Each row is where one point has got to under a steady rotation. How many steps took it there?
The counts run from 0 to 281.
[152 132 138 118 141 129 136 131 111 112 126 109 136  82 132 137 177 107
 100 105 201 155 143 177 154  85 125 124 166 138 125 132 125 147 122 151
  94 105  88 103 123 118 114 125 147 123 127 129 169 139 183 157 101 163
 155  89 157 158 137 111 128]
251
[150  88 142 152 171 142 145 132 110 110 137 121 106 161 111 128 110  91
  85 146 179 126 167 144 157  60 158 136 108 133  97 152 110 109 114 108
 124 139 145 112 114  97 153 139 129 116 119 127 192  99 158 115 110 149
 151 120 120 145 126 100 141]
57
[139  91 131 136 171 145 141 160 119 143 155 161 116 106 101 105 116  96
 119 134 179 140 128 157 187  42 136 153 135 102  89 151 117  96 163 114
 121  99 118 129 124 111 146 111 114 151 117 153 165 122 129 132 113 129
 142 120 111 126 156  98 113]
16
[124  90 130 134 156 136 147 148 129 126 139 162 144 130 102 112 104  83
 103 135 193 115 133 157 188  60 147 150 113 114 103 143  97 102 132  91
 102 103 130 107 118 105 135 154 118 145 118 156 169 117 138 119 115 136
 148 124 111 129 160  87 136]
36
[124  82 112 161 169 149 128 154  91 111 134 140 111  99  99 103 129 100
 113 130 181 146 139 155 155  66 130 132 145 140 102 135 134 105 119  99
 117 111 130 104 127  96 134  98  99 125 130 160 182 110 128 104  98 152
 144 113 135 114 143  79 115]
142
[135 104 119 149 145 139 123 156  89 108 149 163 109 107 121 117 146  60
 118  86 175 150 117 179 152  77 107 111 131 110 128 151 127 141 123 104
 131 125 118 106 125 124 118 109 120 112 133 154 173 118 149 125 102 169
 149 117 141 111 166  82 119]
234
[107 121 150 126 146 125 162 122  96 120  96 145 130  94  83 107 147 102
  79 110 160 163 143 166 150  86 124 137 147 162 119 128 121 116 139 129
  85  94 102 101 110  89 112 150 149 154 128 151 177 117 179 165 124 111
 162 131 120 132 165 103 130]
258
[123  93 147 153 138 135 113 144  99 100 137 153 107  90 117 129 143  68
 109  96 152 148 134 166 147  71 109 109 135 123 117 152 146 141 109 127
 144 132 111  99 117 122 123 129 109 106 136 157 194 107 145 122  86 161
 148 111 142 125 169  82 125]
235
[109 106 148 159 160 131 147 125 113 107 147 144 132 117 128 145 119  95
  96 161 169 135 163 174 173 101 138 139 143 150  97 158 122 130 121 122
 110  91  86 100  96 115 133 168 140 161 114 121 181 101 149 155 104 115
 155 117 141 162 147 111 150]
263
[105 120 137 131 171 146 141 153 107 130 132 157 110  97  87  90 152 105
  90 136 160 151 145 161 170  89 116 146 157 126 108 130 142  96 149 138
  89  84  98 118 119 106 132 142 128 178 125 164 166 109 152 143 114 110
 155 106 133 136 161 129 111]
14
[120 115 145 153 176 155 127 148  82 113 134 124  93 102 135 107 167 111
  86 133 154 174 170 176 142 105 124 133 158 139 103 134 162 105 133 146
 100 109  94 119 106 100 147 147 129 139 123 140 184 127 170 141 121 139
 146 122 141 138 158 138 114]
178
[143 101 109 121 179 155 130 151 111 131 142 120 126 113 131 115 158  92
 107 112 201 140 135 163 176  61 110 145 147 111 131 130 118 101 138 124
  79 124 117 109 151 115 122 107 114 132 119 152 155 110 171 119 117 180
 135 105 128 149 135 100 102]
121
[134 100 185 120 166 162 116 154 127 110 139 123 123 114 140 114 150 101
  87 164 156 154 152 146 163  54 153 141 129 124  82 144 152 118 122 142
 125 124 119 120  98 109 168 163 144 121 138 135 193 116 136 119 102 134
 143 118 129 142 140  86 131]
183
[151 109 113 147 160 118 145 113 108 113 125 132 110 126 112 131 119  66
 100  98 191 144 154 189 150  72 140 138 107 110 131 156  94 113 144 123
 106 115 103 114 133 108 141 128 124 111 112 145 155 134 198 162 125 162
 138 109 132 141 131 124 118]
154
[132 108 128 149 149 149 145 145  85 106 123 124 124 108 138 124 138  94
 106 116 225 153 137 178 129  78 155 149 120 121 113 157 128 125 117  85
  94 127 123 111 119 109 138 105 133  90 126 121 178 127 155 102 136 178
 144 130 136 152 123  87 143]
63
[133  75 114 164 163 137 114 134 107 103 146 131 121 121 139 148 107  99
 120 119 202 120 140 187 169  67 134 132 133 135  91 161 129 137 135  95
 121 121  97 108 137 115 122 108 127 112 115 133 164 116 147 137 112 150
 148 128 164 140 114  73 115]
267
[137 114 150 148 161 160 112 160 115 119 132 141 111 124 141 118 161  47
  92 101 174 156 133 165 140  85 123 122 115 107 121 137 165 125 121 144
 120 145 119 118 107 120 144 111 111 124 158 137 186  98 151 126 101 184
 132 134 137 141 157  98 130]
215
[121 112 133 122 156 143 143 156 101 128 149 137 144 118 145 130 151  97
 117 124 208 144 140 187 175  98 111 150 158 119 121 149 146 133 139 112
  71  97  98 118 133 124 119 147 146 152 100 138 160 109 163 147 170 153
 154 122 126 154 131 109 124]
100
[115 124 145 138 128 132 120 141 113 107 138 132 107  77 124 123 159  88
  97  96 170 145 159 195 139 111 105 129 143 113 121 165 154 139 129 153
  97 101  79 106 120 137 110 155 152 144 130 155 158 110 181 160 129 149
 161 100 157 166 146 121 110]
7
[167 125 156  94 135 127 142 136 124 133 133 120 122 114 106 117 145 126
 100 135 201 137 133 171 181  60 146 147 118 108 106 151 103 126 157 126
  94 103 109 127 133 115 156 161 173 135 119 134 174 139 160 139 124 126
 169 107 126 157 129 112 105]
186
[140 113 126 148 142 155 128 146 119 103 121 116  87 115 127 109 149  85
  83 122 176 144 155 169 123  96 135 141 105 126 124 157 145 123 105 145
 122 131 107  99 116 131 127 133 117 115 143 134 174  88 146 131 100 183
 139  87 154 180 125 101 137]
25
[126  90 150 146 133 117 135 141 123 136 107 171 122 101 103 133 129  73
  96 119 183 150 110 157 149  73 156 155  88 116 115 148 110 136 131 100
 130 118 115 111 107 119 125 117 139 134 163 132 181  97 131 133  83 145
 144 123 135 142 150  70 140]
129
[137 107 123 141 151 143 142 139  92 117 119 115 123 130 123 125 136  93
 109 110 243 144 147 178 146  85 143 141 111 133 113 142 123 110 124  84
  84 120 119 111 135 112 145 108 135 109 124 134 165 123 169 125 140 158
 147 130 136 147 117  88 141]
62
[118 127 166 131 150 127 147 149 116 142 144 161 132  69 117 120 151 105
 101 141 152 151 153 169 154  88 145 131 140 112 110 144 128  96 129 137
 108  91 113 108  89  96 129 169 135 147 141 147 179 121 165 157  92 120
 157 103 111 145 179 124 136]
33
[105 123 170 146 140 146 132 177  86 110 167 149 114  84 160 114 154  76
 109 131 149 168 156 189 131 108 126 130 139 104 114 169 159 121 128 138
 117 106 108 102 105 109 129 164 130 128 130 135 186 123 159 137 132 151
 166 124 119 146 160 114 139]
197
[152 129 166 110 139 148 122 157 110 111 137 116 112  88 136 103 195 112
 110 113 178 173 134 178 159  78 122 118 155 125 118 138 157 148 147 164
 113 119  96 125 121 128 139 140 161 122 132 130 179 143 158 145 123 143
 167  99 140 143 150 105 113]
86
[125  91 136 155 146 129 135 142 119 114 150 167 129 121 117 133  93  79
 121 151 186 107 146 163 174  60 159 151 106 107  96 162 108 116 119  85
 125 110 126 105 114 106 134 155 120 134 126 146 180 107 126 114 106 137
 163 113 112 141 153  87 133]
37
[156 120 153 110 149 127 137 147 108 133 135 136 135  97 110 116 163  95
  99 107 172 147 125 151 174  68 115 129 146  99 123 120 121 106 150 146
 104 118 128 121 126 103 120 146 129 154 135 158 175 119 208 150 107 135
 160 126 107 122 168 116 103]
219
[117  77 160 160 169 124 148 124 106 109 145 170 117 114 117 142 103  72
 110 127 154 139 139 167 156  67 148 133 112 125 101 176 100 122 139  95
 145 111 109 115 103  93 136 133 125 131 123 131 180 103 147 145 110 125
 160 142 122 125 142  93 140]
261
[133 119 149 122 143 117 153 138 114 150 114 143 139 113 110 147 133 119
 109 124 219 132 142 161 177  94 120 156 139 116 104 139 119 110 143 105
  86 103 117 123 121 122 117 144 163 174 137 130 186  91 171 135 110 113
 161 115 130 167 130 117 133]
225
[126  83 137 132 159 160 135 157  99 109 159 154 124 114 105  95 118  89
 110 123 164 138 134 168 180  62 124 141 127 108 105 151 134 132 143  95
 112 120 133 119 126 123 138 145 126 136 122 152 177 114 132 107 136 139
 160 153 104 114 161  75 106]
201
[139  93 122 165 170 128 130 124 104 106 127 125 112 113 132 142 112  62
 100  90 178 135 147 182 140  65 146 131 106 112 125 150  96 108 143 120
 117 143 115 106 132  94 134 112 124  91 129 137 163 119 195 143 104 158
 143 131 138 141 125 107 122]
155
[117 110 131 123 156 135 150 138 118 140 125 156 156 111  89 116 118  88
 100 125 189 124 140 165 179  67 139 146 127 129 110 127 101  92 145 103
  87  91 120 112 108 100 134 147 130 160 140 162 166 121 162 136 122 126
 148 134 114 119 169 100 130]
35
[125 128 135 121 124 141 136 143  93 108 122 142 130 107 104  92 156  82
 111  91 190 157 128 184 155  74 125 122 127 140 125 143 121 147 137 115
  92 102 114 115 117 105 128 145 152 108 124 140 175 157 153 128 145 154
 162 137 113  97 181  79 127]
68
[124  88 155 162 178 147 150 134 115 116 128 152 107 133 100 135 125  83
  87 152 153 137 152 127 167  75 146 136 131 137  82 136 135 113 125 121
 130 125 120 103  96 112 129 128 112 139 131 133 205  78 130 129  86 118
 139 109 131 161 141  98 133]
242
[150 106 159 152 149 133 134 131 139 114 120 140 100 124 115 139 122  88
  92 134 171 139 144 164 151  64 172 121  98 128 107 158 123 145 131 125
 147 111  96 101  89 103 153 129 136 112 134 116 193 118 141 142  69 151
 131  84 147 155 140 112 141]
150
[126  83 103 150 171 152 117 146  93 123 130 144 114 106 103 108 129 106
 118 112 192 141 138 165 169  70 110 139 179 139 102 125 135 103 128  97
  88 109 117 100 135 110 125  98 120 134 128 166 173 118 162 120 103 138
 149 122 149 117 146  85 102]
141
[131 121 174 143 151 137 153 142 101 109 135 138  82 106 112  93 171 101
  86 143 139 187 148 166 135  74 151 125 132 136 102 164 144 129 134 148
 137 104  86 106  95  98 144 142 132 125 138 128 187 123 138 150  99 135
 154 102 130 146 144 109 126]
276
[119 117 134 147 158 136 153 141  84 129 130 115 134  71 127 118 158 116
 100 130 174 170 161 184 132  84 128 145 164 133 124 147 121  88 136 124
  86 100 110 101 119  92 134 136 128 128 111 155 162 134 195 140 138 147
 164 110 115 138 146 119 130]
159
